Here are some points:
[-0.5  1.3  0.5 -0.1 -2.0  1.8  1.1  0.0  1.4  2.4  0.2  0.3  2.3  0.6  1.7 -1.0]
[ 1.0 -0.8  0.1 -0.3  0.0 -0.1  0.9  0.2  0.8 -0.2 -0.4 -0.3 -0.1 -0.2 -0.3  0.5]
[ 0.1  0.1 -1.1 -0.3  0.8 -1.2  0.9 -0.3 -1.4 -0.4  1.1  0.2  0.8 -0.5  0.0 -0.8]
[-0.8  0.3  0.5  0.5 -0.9  0.1  0.2 -0.9 -0.1  1.1 -0.2  0.2 -0.1 -0.3  0.8 -0.6]
[-0.7 -0.4 -0.3  0.4 -0.2 -0.9 -0.5  0.5 -0.1  0.6 -0.1  0.1  0.6 -0.1 -0.1 -0.7]
[ 0.9 -0.6  0.1 -0.5 -0.1 -0.8  0.1  0.2 -0.8 -2.5  0.3 -0.8 -0.9 -0.4 -0.6  0.7]
[-1.3 -0.6 -0.3  1.1  0.7 -0.5  0.7  0.0 -0.2  1.9 -0.7  1.4  2.2 -0.1  2.1 -0.6]
[-0.3 -0.2 -2.0 -0.4  1.2 -1.1  0.2  0.3  0.3  0.2  2.0  1.0  2.0 -0.6  0.6 -2.4]
[ 0.1  0.9  0.9 -0.3 -1.3  0.5  1.6  0.7  0.9  1.5  0.9 -0.5  1.5  0.5  1.2 -1.1]
[-2.1 -1.4 -1.0  1.5  1.2 -1.7 -1.2 -0.8 -1.8  1.0 -0.2  2.6  0.3 -1.0 -0.3 -1.2]
[-1.8 -1.4 -0.9  2.0  0.0 -1.7 -0.4 -0.6 -0.1  1.5 -0.2  2.3  2.7 -1.3  0.2 -1.3]
[-0.3  1.2  0.2 -0.1 -0.4  1.0 -0.1 -0.6  0.8  1.2  0.6  0.0  0.0  0.3  1.1 -1.1]
[-0.5  0.5 -0.7  0.3  0.3 -1.6  0.8  0.7 -0.2  0.6  0.8  0.6  2.4  0.0  0.4 -1.2]
[-1.3  0.6 -0.3  0.8  0.2 -1.0 -0.2 -1.0  0.1  2.4  1.0  1.3  1.8 -0.8  0.6 -2.6]
[-0.4 -0.4  0.6  0.2 -1.0  0.3  0.4  0.4  0.5  0.3 -0.5  0.4  0.7 -0.5  0.7  0.3]
[-2.0 -0.5 -0.4  1.1  0.7 -2.7 -1.4 -0.3 -1.9 -1.0 -0.3  1.3 -0.2 -0.9 -1.2 -0.6]
[-0.4 -0.7 -1.3 -0.1  0.7 -1.9 -0.7  0.9 -1.6 -2.6  0.6  0.6  0.5 -1.3 -0.3  0.0]
[ 1.4  0.1  1.3 -0.2 -0.8  2.1  0.1 -0.5  0.5  0.3 -0.6 -2.1 -2.3  0.4 -0.5  0.8]
[-1.3 -1.1 -1.7  1.0 -0.1 -1.2 -0.6  0.6 -0.6  0.1  0.1  0.0  1.0 -1.4  0.0 -1.5]
[ 0.9 -1.1 -0.3  0.5  0.3 -0.7 -0.3  0.2 -0.8 -1.8 -1.2  0.9 -0.4 -0.7 -2.5  1.1]
[ 0.1 -2.0 -0.8 -0.5 -0.8 -1.0 -0.4  0.4 -1.2 -2.3 -0.8 -1.0 -2.1 -1.2 -1.1 -0.2]
[ 0.8  0.8  1.4 -0.6 -1.1  1.3  0.0  0.0  1.7  0.8 -0.4 -0.4 -1.1 -0.4  0.2  0.6]
[-0.1 -1.0 -0.4 -0.8 -0.2  0.1 -1.1  0.4 -0.5 -1.3  0.0 -1.0 -1.1 -0.7 -1.0  0.7]
[ 2.1  0.3  0.5 -0.6  0.0  0.6  0.8  0.6 -0.1 -1.4  0.1 -0.6 -0.1  1.0  0.0  1.3]
[ 1.1 -1.3  0.5 -0.9  0.5 -0.4 -0.8 -0.2  0.1 -2.7 -1.0 -1.4 -3.3 -0.4 -1.2  2.6]
[ 0.3  0.2  0.4 -0.3  0.7  1.0  0.6  0.4  0.2  0.8 -0.3  0.0  0.3  1.4  0.5  1.3]
[ 0.3 -0.5 -0.9 -0.2  1.4 -2.5 -0.2  0.2 -0.8 -2.3 -0.4 -0.3  0.0 -0.1 -0.8  0.5]
[-2.1 -1.6 -0.9  1.2  0.9 -2.9 -0.6 -0.4 -1.1  0.6 -0.3  0.9  1.9 -0.4  0.4 -1.6]
[ 0.8  0.0  0.9 -0.3 -1.1  1.4 -1.2 -0.7 -1.0 -2.2 -0.7 -1.8 -3.0  0.4 -0.6  1.8]
[ 0.3 -0.6  0.4  0.9 -0.9  1.0 -0.1  0.0  0.1  0.9 -0.5  0.9  1.0 -0.4  0.4  0.3]
[ 0.5  1.3  1.4 -1.3 -1.1  2.7  0.9  0.5  1.2  0.4 -0.7 -1.1 -0.2  0.9  0.4  1.4]
[ 1.0  0.2 -0.1 -0.6 -0.3 -0.5 -1.1 -1.1 -0.9 -1.7  0.3 -1.6 -2.0 -1.2 -1.8  0.2]
[-1.6 -0.6 -1.1  0.1  1.1 -2.4 -0.3  0.4 -1.1  0.4  0.5  0.2  1.2 -0.6 -0.1 -1.0]
Here are 12 more points, each followed by its number:
[ 1.3  0.3  0.8  0.5 -1.4  0.3 -0.1 -0.3 -1.2 -2.1 -0.3 -0.5 -0.4  0.0 -1.6  1.0] 0
[ 0.1 -0.5 -0.6 -0.5  1.2  0.2 -0.3  0.3 -0.2 -1.9 -0.8 -0.3 -1.0 -0.1 -1.3  1.4] 1
[ 1.1  0.4  1.0 -0.9 -0.6  2.5  0.1  0.6  1.7 -0.1 -0.3 -0.9 -1.5  0.7 -0.3  1.4] 2
[ 1.7  0.9  2.9 -1.6 -0.7  2.2  0.6 -0.4  1.9  0.0 -1.3 -0.6 -0.9  1.9 -0.4  1.9] 3
[-1.8  1.0  0.3  1.0 -0.1 -0.2 -0.2  0.5  0.9  2.8  0.8  2.1  3.0  0.7  0.9 -1.2] 4
[-2.0 -0.5 -0.9  0.9  0.8 -1.9 -0.2  0.0 -0.9  0.9  0.6  1.2  1.2 -0.8  0.2 -1.5] 5
[-0.2  0.1  0.6 -0.3  0.5 -1.4 -0.8 -0.8 -1.3 -1.6  0.1 -0.6 -1.3  0.1 -1.6  0.2] 6
[ 0.8  1.0  1.1 -0.3  0.0  1.1 -0.9 -0.5  0.0 -1.2 -0.4 -0.6 -2.9  0.1 -1.3  1.2] 7
[-1.2  0.0 -1.5  0.2  1.1 -2.1 -1.1  0.5 -0.9 -1.0  1.0  0.4  0.1 -1.3 -0.3 -1.6] 8
[ 1.3 -1.3 -0.5 -0.7  1.5 -2.1 -1.1  0.4 -1.6 -4.4 -0.2 -0.5 -2.1 -0.1 -2.0  1.6] 9
[ 1.7  0.0 -0.1 -0.5 -0.7  1.6  0.8  0.4  0.7 -1.4  0.0 -0.1 -0.9 -0.4 -0.2  0.8] 10
[-2.1 -0.5 -0.5  0.6  0.8 -1.8 -0.3 -0.5 -0.6  1.3  0.5  0.3  0.9 -0.6  1.2 -2.1] 11
Which of these numbered points is nearest to each point below, ignoring the 2 directions in which the first points spread most? Its number follows each.
[ 0.1  1.5  1.8 -0.6 -0.8  2.2  0.7  0.6  1.9  2.1  0.0  0.7  1.5  1.6  0.8  0.7] > 4
[ 1.1  1.0  1.9 -0.1 -2.5  2.1  1.3  0.0  1.4  0.7 -0.3  0.2  0.8  1.1  0.4  0.3] > 0
[-1.0  0.7 -0.4  0.8  1.1 -1.8 -1.5 -0.8 -1.4 -0.1  0.2  1.3 -0.5 -0.3 -0.7 -0.6] > 7
[-1.4  2.0  1.3  0.4  0.6  0.0  0.4 -0.6  1.4  3.0  0.6  1.8  1.8  0.9  0.9 -0.9] > 7
[ 0.5  1.0  0.8 -0.2 -0.1  1.2  1.2  0.5  1.8  1.9  0.7  1.1  2.9  0.8  2.0 -0.7] > 9
[ 2.2 -1.3 -0.2 -0.1  0.1 -1.7 -0.5 -0.1 -2.8 -3.7 -0.9 -1.1 -2.6  0.0 -3.0  1.7] > 0
[ 0.2 -0.6 -0.9 -0.2  1.6 -0.4 -0.7  0.1 -1.5 -2.2 -0.9 -0.3 -0.8 -0.2 -1.4  1.5] > 1
[ 0.6  0.1  0.5 -1.1 -0.3  0.8 -0.2  0.0 -0.5 -1.1 -0.3 -2.8 -2.8 -0.1 -0.4  0.8] > 11
[-0.4  1.8  0.3  0.3 -0.5  1.4  0.7  0.5  1.0  3.1  0.5  1.2  2.4  1.3  1.0 -0.6] > 4
[-1.5 -1.0 -1.0  1.6  1.2 -2.5 -1.2  0.8 -1.6 -0.9 -0.1  2.0  1.6 -1.7 -2.0 -0.7] > 4
[-1.5 -0.9 -0.5  1.6  0.5 -3.0 -1.5 -0.7 -2.3 -0.9 -0.3  1.2 -0.6 -1.4 -1.2 -1.0] > 7
[-0.4 -0.6 -0.5  0.6  0.8 -1.1 -0.8  0.6 -1.6 -1.4 -0.5  0.1 -0.2  0.1 -1.0  1.1] > 4
[ 0.6  1.4  1.5 -1.1 -0.3  1.5  1.3  0.8  2.2  0.5  0.4 -0.6  0.5  1.9  1.3  0.6] > 9
[-1.2 -0.7 -0.3  0.8  0.3 -0.4 -0.2  0.1  0.8  1.9 -0.2  1.0  1.7 -0.2  0.0 -0.4] > 2
[-0.6  0.7 -0.4  0.2  0.4 -1.9 -0.2 -0.9 -2.0 -0.6  0.6  0.2  0.3 -0.1 -2.2 -1.2] > 6
[ 0.2 -0.7  0.3  0.4 -1.0  0.3  0.4  0.1 -0.3  0.3 -0.1 -0.8 -0.6  0.1  0.3  0.4] > 5
[ 0.3  0.5 -0.5 -0.1  0.7 -1.4  1.1  0.3  0.0  0.4  0.7 -0.1  2.2  0.1  0.1 -0.7] > 9
Now 12 new points, numbered from 0 again:
[-1.0  1.4  0.8  0.2 -1.1  1.4  0.9 -1.1  1.5  3.6  0.9  1.4  1.9  0.0  1.0 -2.3] 0
[-0.4 -1.3 -1.9  0.5  0.7 -2.0 -0.1  0.0 -0.3 -1.5  0.7  0.7  0.5 -1.2 -0.1 -1.9] 1
[ 0.0 -1.1 -1.3  0.3  1.4 -2.6 -0.3  0.4 -2.4 -2.1  0.4  1.2  0.8 -0.3 -0.9  0.0] 2
[-0.5  1.2  0.7 -0.4 -0.4  2.3  0.9 -0.5  1.6  2.9 -0.2  0.4  0.8  0.8  1.4 -0.4] 3
[ 1.8  1.2  1.3 -0.8 -1.1  3.2  0.8  0.2  1.2 -0.3 -0.2 -1.5 -2.2  1.1  0.0  2.1] 4
[-1.4  0.0 -0.4  0.9  0.1 -1.6 -0.8 -1.2 -1.1  0.1 -0.6  0.6 -0.3 -1.4 -0.2 -1.0] 5
[-1.7  1.0  0.5  1.0 -0.3 -0.5 -0.4 -0.5 -0.4  2.6  0.9  1.3  2.4 -0.4  0.2 -2.1] 6
[ 1.1  0.9  2.3 -1.4 -1.3  2.8  1.0 -0.6  1.2  0.8 -0.3 -2.1 -1.4  1.0  1.6  0.7] 7
[ 0.3  0.0  0.0 -0.2  0.5 -0.2  0.4  0.7  1.1  0.2  0.4  0.2  1.0  0.2  0.5  0.0] 8
[-0.8 -0.9 -1.4  1.2  0.4 -1.8 -0.3  0.3 -0.5 -0.5  0.4  2.1  2.0 -1.2  0.4 -1.2] 9
[ 1.7  0.8  0.4 -1.0 -0.9  2.3  0.6  0.4  2.2 -0.2 -0.1 -0.9 -0.8  1.2  0.2  1.1] 10
[-1.0 -0.8 -1.4  0.0  1.3 -3.5 -0.9  0.0 -1.7 -1.8  0.6  1.2  1.7 -0.8  0.0 -0.8] 11
Which of these numbered points is nearest to each point below, ignoring the 2 directions in which the first points spread most? Its number follows each.
[-0.9  0.7  0.1  0.2 -1.1  0.9  1.0  0.7  1.8  1.4  0.5  1.3  2.4 -0.4  1.8 -0.9] > 9
[-0.7 -1.2 -1.2  1.6  0.1 -1.7 -1.6 -0.8 -2.4 -1.2 -0.1  0.4 -0.6 -1.1 -1.0 -0.2] > 5
[ 0.9 -0.6 -0.1 -0.7  1.4 -0.7 -0.7  0.9 -0.2 -2.7  0.2 -0.8 -1.0 -0.2 -1.4  1.1] > 8
[ 0.8  0.2  0.3 -0.4  0.0  1.0  0.8 -0.5  0.8  0.9 -0.7 -0.7 -1.0  0.6  0.0  1.1] > 3
[-1.1 -0.5 -1.2  0.4  0.8 -2.8 -0.9  0.3 -1.3 -1.5 -0.2  0.9  2.0 -0.6 -0.1 -0.7] > 11
[ 1.1  0.9  0.4 -0.5 -1.4  1.7  0.4  1.3  1.9  0.5  0.5 -0.9 -0.2  0.6  0.4  0.5] > 10
[-0.7  0.3 -1.3  0.8  1.7 -1.4 -0.4  0.1 -0.7  0.3  0.4  0.5  0.6  0.2  0.1 -0.7] > 4
[ 1.8  0.8  0.5 -1.3 -0.6  2.9  0.9  0.0  0.5 -0.4  0.0 -1.9 -1.8  1.4  0.3  1.1] > 4
[-0.5 -1.7 -0.1  0.6  0.8 -2.7 -0.3 -0.9 -2.5 -1.1  0.2 -0.4 -0.9 -0.9 -0.3 -1.2] > 7
[ 0.6 -0.2  0.7  0.1 -0.1  0.9 -0.7 -0.8 -0.2  0.1 -0.5 -1.6 -1.7 -0.2 -0.3  0.3] > 5
[ 0.0  0.4  1.0  0.3 -0.6  0.1  0.6 -1.0  0.6  1.9  0.3  0.4 -0.8 -0.1 -0.7 -0.5] > 0
[-0.2  1.0  0.7 -1.0 -1.1  2.3  1.1  0.2  1.4  1.9 -0.1 -0.4 -0.5  0.9  0.9 -0.1] > 3
[-1.6 -1.2 -0.7  0.7  0.4 -2.9 -1.7 -0.4 -2.1 -1.4 -0.2 -0.3 -0.8 -1.6 -1.5 -1.2] > 5
[ 1.0 -0.4  0.3 -1.2  1.0  0.3 -0.8 -0.5 -0.3 -2.1 -0.6 -1.9 -3.5 -0.2 -1.0  1.7] > 3
[ 0.6  0.5  0.6 -0.1 -0.2  0.5  1.3  0.9  0.3 -0.2  0.4  0.7  1.4  0.9  1.0  0.3] > 2
[ 0.8  0.2  1.0 -0.8 -0.8  2.7  1.4 -0.2  1.4  1.1 -1.3 -0.9  0.0  0.6  1.9  1.4] > 3
[ 0.5 -0.3 -0.2  0.7 -0.4  0.4  0.0  0.1  1.5  0.7 -0.3  0.1  1.1  0.5  0.6  0.3] > 10
